Rows swapped in pairs by one turn or mirror: which row each one swaps with
The rows were stretched afterwards, more along some directions than others.
Lilos: [  1  -1   2 -26  25   0  -1  -2   4 -10   2   1  11  12 -24  -4  -7  -2
  16]
Firib: [-13  12  11  14 -30  11   3   3  -9  -9   3   9 -11  -7  -5  -6  -2 -11
  -9]
dugu: [  9  10  19  -2   2   7  10 -10   8 -21   3   2  -4  16 -14  13   5   5
   3]
das: [  0   2  15   2 -14   2  17 -13   0  -1  -2   1   1   4  -1   9  -5   0
  -4]
duda: [  7  -2 -11   6   3   0 -12  -1 -17  14  18   3   3  -1  -1  -6  -3   6
   3]
kave: [ -9   2   2   4  -8  18   6  -5  -9  -7  -8 -10  -6   1   0  -6  -4   2
 -16]
nak: [  3  11   8  -9   7 -12   9   1   9  -4  13   9   7   4  -9  -7   3   7
  14]
zepus: [ 11   1  23  -1 -27   8  22  -8  -7  -7  -6   3  -5   8  -9  -4   7  -9
   3]
tar: [ 10 -13   4 -11  22 -16  -9  -5   8  -8   3   4   4   3  -5  11  -1  -4
   7]
sokar: [ -2 -11  -3 -15  15  -1  -3  -5   0 -19   4  12  13   9 -14  -6 -10   2
   9]
balan: [ -3   4   6  -8  13 -12  -5   6   7   3  15   9   5   0   2 -16   3  10
   6]
pag: [ -8  -4  11  13 -16   6   7  -8   5  10  -3   4  -6   6   7   3  -3  -9
  -7]
denev: [ -4  13  17 -21   8   1  11   3   2 -12 -17  -4 -22  -3  -6   3   5  -1
   2]
vidi: [ 21  -2   6  -5  22  -1   2 -22  12   1   6 -11  -1   5  -6   9  -7  -5
   2]
Katag: [ -4  -2   7  -9   3   1  -6   3   5   0   2  -2 -23  -4   2   3   8 -10
  -5]
nid: [ 10 -12 -19   3  15  -3 -12  -3 -16  10  10   1  10  -3  -6   2  -7   3
   9]
Vupo: [ -8  -9 -28 -10  16  -5 -18  10 -13   6   5 -13  13   5   1   3  -2   0
   8]
morer: [ -1   7  -3  -3 -15  -8 -13  10  -4 -14  13  17  14  -8  -3 -17  10  14
   7]
Godi: [ -2   9  12  12  -2   7   4  -2  -4   8  18  15  -1   1   3  -9   6 -12
   2]
gano: [ 10  -9   2 -12  20 -16 -10  -1   2  -8   1   4   9   0  -5  11   1   0
   7]
nalu: [ -3  11  14 -18  -7  -4   6  15 -16 -15 -13 -10  -3  -9  -3   8  13  11
 -10]
gimi: [  0   5   1   2  -8   0   5 -27   6  -4  17  19  19  -9  -8   2  -1  -2
  15]
nidum: [ -4  20  15 -12 -23   5  13  15 -16 -12  -9  -3  -5  -7  -3   1  16  11
  -9]
deba: [  2  -1  -6 -16  31  -6   9  10   5   3 -12 -12  -4  -2  -5  -3  -6   7
   5]
vav: [  4   0   5 -11   8   0  -5   4   1   4 -15 -11   1  15  -6   6   6   3
   0]
dip: [  1   4  14  -7 -11  17  18   2  -6 -10   3  -2 -19 -12  -3 -12  11   8
 -19]
tef: [ -7  -7 -15   7  -7   5 -10   0  18  11  15   0  10   1   4  -1  -7   2
  -4]
Damun: [-10  -9 -20   4   0 -16 -11  -2   3   2  21  17   2  -2  -4 -11  -6   0
   1]
satuv: [-11   6   4   6 -12  22   6  -4 -11  -6  -5  -8  -4   3   0  -4  -1   0
 -13]
Zurid: [  8   7   4 -24  36  -3   3   0  11   0  -1  -4  -9   8  -3  -8  -7   6
   3]
nik: [-10 -11 -21   5 -16   1 -22   5  -4  10  10  11  22   1   7 -12 -10   8
  -1]
tisol: [  4   1  -1  -8 -11  -3  -7  -4   1  -3  10   9  10   0   0   7  -3  -1
 -10]
sizol: [ -4  -7 -12  -2  -1 -13  -6  -9   2  -4   3  -3  10   7  -4  -4  -4   2
 -10]
lis: [ 11  -1   5  -8   9 -10  -8  -8  18  -6  15  17   5  13  -9   4  -3  -5
  12]
gokam: [-18  -1  -9  -8 -15   4   5  12 -10 -12  -1   6  -7 -10  -7  -7   5   2
  -7]
Vage: [ -3  11  23   4 -19   5  26 -10 -13 -17  -9   6  -3  -3  -6  13  13 -10
  -2]
lobu: [-22 -10  -6   1  -4   4 -13  15  -9   3   2   6  -6  -7  10 -14   5   1
 -12]
rusuf: [ 22  -1  13  -4  18  -1   9 -24  10  -3   5  -8  -5   2  -6   6  -5  -6
   2]
Gen: [ 19  -1   8  -3  21  -1   7 -24  11  -2   7  -7  -3   2  -6   7  -7  -6
   4]
fuso: [-11  11   6  14 -15   7   2  -9  -7   2  -5  -3   4  -3   6   9  11 -11
  -1]
sar: [  9 -11 -14   6 -13  -7  -9   1  -5  -8  -1   2  -3  -6  -1  -3  -2  12
  -8]
Buzu: [  9   7  -8  -9  16  -7  -8  -1   8   8   9  -9   4  -6  10   0  -8   2
 -14]
disi: [-17  15  11  -5 -24  -2  12  14  10 -15  -1   1  -3 -17   2  -1  12   1
  -3]
bopa: [-2 15 -3  2  4 10 14  3 -6  0  5 -1  0  2 -3  6  1 -1 21]
Beda: [ 12 -12   7 -11  11 -15   1  -5  10   2  -2  -1  -4   6   9  -7  -9  -8
  -3]
Zub: [  3   7  21   4  -5   0  14   0   1  -6   3  10  -8 -15   2 -12   5 -11
  -3]
rireg: [ -9   3   5   6 -14  21   5  -6 -11  -6  -6  -8  -5   2   0  -5  -1  -1
 -17]
rez: [-18  13   9  10 -20  10   3  -2  -9 -11  -1   7  10   0  -3   8  16  -6
   7]
Gavi: [-7 24  9  2 -8 10 12 -3 12 -4  2  7 15 13 -7  5 -2 -8 19]
veb: [  4   3   9   7   5   0   9  -7   0   0   2   2   5  -8   2 -10  -7 -11
  -2]
fal: [  4   1   8 -30  17  -1   9   0  -2 -15 -18 -19  -5  14 -21  10   3  -1
  -2]
rivit: [  3 -13 -18   2   4 -20 -11   1   7   8   6  -1   0  -9   0   6  -8  -2
   8]
nat: [  4   9   5  -4 -19   0  20  -1 -11  -9  -9   1  -8 -13 -12  -7  10  -5
   5]
Vapu: [-25  -7  -3   4  -7   1 -11  16  -4   6   2   8  -7  -8  11 -15   7  -1
 -12]

das pairs with duda
sizol pairs with Buzu
sar pairs with tef
morer pairs with disi
nat pairs with Gavi
Firib pairs with gimi

Rows swapped in pairs by one turn or mirror: which row each one swaps with
The rows were stretched afterwards, more along some directions than others.
rek: [ -2 -20  -7 -18  -2  22 -11  -2   1   9 -12 -10   8  -4  -9   1  11  22
 -28  13 -10   0   8]
nevef: [ -4  -7  -1   3 -21  24   5   5   7 -15 -35 -20   6   5  -1  -8 -13  11
 -26  14  -1   3   8]
Dabis: [  8 -29 -15 -10 -33  19  12  -4   0  -6   8 -23  -2 -30   1  17 -16  12
 -25   1 -24  -9   0]
miz: [  8 -22 -12   8 -18  21  20 -30 -22  -9  -6 -21   9   0  24  13  -9   6
 -23  13 -13  -4  -2]
mif: [ 21 -20  -8 -13   0  13 -12   9 -15   5 -27  -9   5  -4  -4  38  -5  -5
 -11   7 -13 -19 -31]
pota: [  0 -33 -17  -2 -17  50  -6  -2   0  12 -25 -24   6   2  -7  16 -12   1
 -40  27   9   1 -23]
supi: [-15  -6  -7   3 -18   7  -3  -7 -19   1 -23   2   4  -9  30   0   8   7
 -36 -11 -11   3   6]
rogi: [ 10 -42 -10  -5 -23  23 -20 -10 -12  20   8 -13  -4  -7  22   8  -9   7
 -26  28  -6  -4  -3]
kek: [-18 -18 -15  11 -23  12 -28  19  16   5 -12 -13  10 -11   2  -6   2  20
 -24  22   0   5  -4]
zeg: [ 12 -21  -6  18 -20  38  -7 -19  10  -5 -18 -36   4  -4   3  -4   0   5
 -29  13 -10 -12 -28]
Lol: [ -1 -15   2  17 -26  14 -13 -17  11  24 -23   3   9   8  21  -5   0   8
 -30  20   7  -2   7]
Fizet: [ -6 -16 -13 -11 -16  10 -16   3   5  -3 -10   2  -4 -26 -10  12  19  14
 -28   6 -12  -1  -4]
Supaf: [  4 -23  -3   6  -6  24  25 -10 -19  20 -20   0  12   4   3   2  -8 -11
 -14 -12  -7   1  -3]
vudig: [ 14 -25  -6   2  -5  36  -9   3   4  13 -19 -26  16  -2  10   0  -8  12
 -29   6   5 -14  -8]
tati: [ 18 -29   5   3 -12  12  11 -18 -13  -3  -8 -34  13 -14 -17  -8 -22  -4
 -12  11 -25 -10 -11]
nuf: [ -5 -14  -9  10 -12  42 -22 -13   2 -20 -24 -27  16  -1 -13  -6   0   3
 -30  14  -4   1 -26]
Vepu: [ -1 -23 -14 -24 -14  30  -9 -16 -30  20  18 -21  12  -5  15 -12 -13  -3
 -39   5  -7  -6  10]
todu: [ 11 -22   4  12  -9  22  -2 -12  -5   9  -1  -2  20  -9   0   7  16  19
 -11   7   1  -8 -25]
gofaz: [ 25 -35   5 -19   0  28 -10  -2 -28   7   7 -13  14  -3   3   5 -11  11
 -14  10  -1  -5 -13]
pudu: [  0 -31 -21  22 -18  31  -4 -11  -3   9 -33 -20 -12  20  20  -1  -3   1
 -47  23  -7   2  -3]
Nifa: [  2 -32  10 -11 -36  20   0   0  -8   8   6 -13 -10 -26  -7   9  -6  10
 -21  11  -2   9  10]
vave: [-18 -18 -22  20 -19  32 -13  -5  13  -1 -48 -22   8  -2 -11   1   2  -1
 -38  13   2 -18 -28]
sinod: [  1 -29 -21  -1 -34  20 -29 -28  12   5  -6 -28  -3  -8  12 -10  -4   1
 -39  25 -20  -8  -9]
leso: [  1 -27   7  17 -23  37  -3 -21   7   9 -36 -16   1  -6 -29   5   9   4
 -18  13 -17 -12 -31]
Gaso: [  1 -14   1  14 -33  11   9 -25  -9   2 -13 -12  18  -3  19 -15 -16  -1
 -22   5 -14 -13   0]
vuba: [ -4 -15   5  -1 -27   6 -16   4  24   2 -24 -10   5  -9 -17  -9  -5  26
 -29  16 -23   0   8]
gela: [-16 -15 -13 -17 -10  19  -9  -3  -1  10 -13   5  19  -6  15  -3   3  24
 -38  -2   5   3  11]
lozi: [  5 -29 -12  28 -22  24  20 -15   8  10 -20 -36   9   3 -15  -3 -15   7
 -48  13 -34 -12  -4]
Dimo: [ 23 -44 -18  -5 -19  26  -4   3 -25  23   0 -25  -8   3   4  18 -36 -20
 -37  13 -23  -7 -15]
zuku: [ -6 -32 -10  25 -12  24   1   2   4   9 -49 -13 -12  -1  -6  12   1 -15
 -37  23 -16  10  -7]
tofem: [-12  -9  -8  -4 -16   6  14  -1   4   9 -28 -25   0   0  12   7  -6   3
 -22  14 -19 -11  18]
Sube: [  4 -19  -8 -18 -37  29  13 -10 -12   1   6 -19   5 -20  17  11 -21   0
 -12  -7  -5 -14  -3]
lur: [ 13 -10  -7   0 -31  12 -18  16   8  -7  -9 -15   6 -13  -6   3 -19  -3
  -3  26 -13 -10 -16]
Zef: [ -4 -31 -18  22 -40  25   5 -23  11   7 -17 -25  -9  -7  10   0  -2   2
 -55   8 -27  -5  -7]
Deki: [  0 -41 -18 -10 -31  35 -16  -4  -1  14 -19 -20  -5  -1  -2   9 -29  -3
 -41  34   4   3  -3]
furo: [  0 -43 -14 -11 -21  39  13 -17  -8   2 -44 -19  14  -4 -16  24  -8  -3
 -40  22 -29  -9 -15]
Matil: [ 15 -25   0  -3  -3  19 -13  -1 -15  12 -13  -9  18  -7  20  -4  -4  10
  -3 -13  -5  -7 -10]
koguk: [  1 -22 -16 -16 -34  39 -31  -2   8   1  -7 -20  24 -13  10   3 -18  13
 -27  11  13 -23 -29]
bago: [ -8  -3 -15  18 -18  30 -25 -16   3   0 -33  -7  12   6   4 -12  13   3
 -44  21 -12  -9 -20]
bevi: [-13 -36  -9  -2 -19  25  -1 -14  -3   4   9 -29   0  -8   4  -2 -12   5
 -37  13   3  14   4]
Baket: [  2   0  -9   7 -20  19   6  -7  -4 -13   0 -26   7  -8  21  -7 -13  12
 -27  12   5  -5   0]
luno: [  7 -24   3   5 -24  26  -7 -18  -8  13 -16 -18   3  -1 -39  13  -9 -19
 -21  17 -33 -16 -32]
Fur: [  2 -37 -19  13 -10  40  -7   0  -9  -8 -26 -48  14   3  -5   9 -12   3
 -33  17   0 -17 -39]
vala: [ -3 -26 -18 -11 -31  30 -10   1  -3   8 -14 -34   0  -8 -25  15 -20 -10
 -27  33 -11 -18 -23]
Ralal: [  7 -17   4   5 -29  21  24 -13 -15   0 -15 -28  12  -5 -16   0 -31 -21
 -28  -5 -26 -13 -13]
kal: [ -2   6 -13   6 -16  15  15  -7   2  -8 -11  -6   5  -9  13  20  19   2
 -11   4   6  -6  -8]
bogin: [ -8 -35  -9  -7 -42  37 -43  -6  19   6 -16 -21  11  -2   6 -16 -11  30
 -38  43   6  -3  -6]
Bopu: [ -4 -15  -5  10 -26  39  -5   3 -10  -5 -38 -33   1  -5  -4  11 -11  -8
 -33  16  -5  -1 -27]
fuvob: [  9 -33   8  -5 -11  16 -13   0   7  19 -36 -15  -3 -13   0   9 -15   3
 -23  12  -5   1 -13]
Fomab: [ 23 -12  -7  12 -19   5   0   2  14 -11 -30 -17   7  -8 -19  10  -8   6
  -4  18 -19 -18 -19]
Dib: [ -2 -28  10 -11 -27  37 -21 -13  11   1 -33 -13  17  -6 -19 -10   0  17
 -22  11   7 -11 -14]
Fotof: [  1 -42  -1 -20 -36  37 -21 -10 -10  20 -33 -20  -3  -8 -23  16 -11  -5
 -37  19 -22 -22 -18]
Beliz: [  8 -10  13   8 -13  17  -5 -26   8  14 -24 -11   7  -3  -5  -8  12   0
  -3   2 -19 -17 -17]
Govu: [  9 -15 -25  10 -16   7 -38  -3  14   6   3 -24  -6   1   7  -8  -4   2
 -22  12  -4 -14 -17]
kaluk: [ 14 -19  -7  10  -3   0 -24  -1   8   9 -13 -21  -4  -4  -4   0   4  16
 -12  13 -26 -23 -20]
dos: [ -2 -27   0   1 -36  34 -18 -22  19   0 -37 -15  -4 -14 -14  -2  -2  18
 -45  38  -1   4  -4]
lal: [ 13 -11 -11   2 -30  16  -2 -16  -3   4  -2  -6   0   0   8  10 -21 -19
 -44  -2 -17  -2  -2]
dev: [ -7 -23 -15   1 -31  39  -5 -13  33   6 -39 -30  -4  -3   6   4  -7  19
 -33  12   4  -8  -9]
nuzu: [ 10 -47 -12  -4 -35  41   2 -21 -10  15   3 -27  -1  -4  22   6 -13   7
 -29  17  11  -5  -6]
dok: [ 14 -25   7   9 -27  23 -19 -12  12  10 -29 -22   2  -1   8   5 -12  12
  -6  19   4  -6 -19]
lazi: [  7 -36  -7  10 -37  27  13 -15   5   9 -17 -32   2 -17  18  -7 -26   1
 -16  10  -9 -15  -5]
teden: [  4 -20  13 -15 -16  26 -21   5   8   0 -20 -19  20 -11 -25  -3  -5  19
  -8  28 -13 -14 -11]
rusom: [-12 -27 -12  -9 -18  15  -6   4  -5  34 -14 -12  19  -7  24 -10  -8   7
 -28   9 -20  -2  11]
sekef: [ -8  -8  -8   8 -27   9 -12  -9   2 -16 -19   6  14  -5  18   9  15  10
 -24  10   5   6  -8]

lal pairs with lozi
kal pairs with vave
Govu pairs with Fomab
leso pairs with Sube
rek pairs with Deki
bago pairs with Baket
kek pairs with mif
koguk pairs with todu
Ralal pairs with Zef

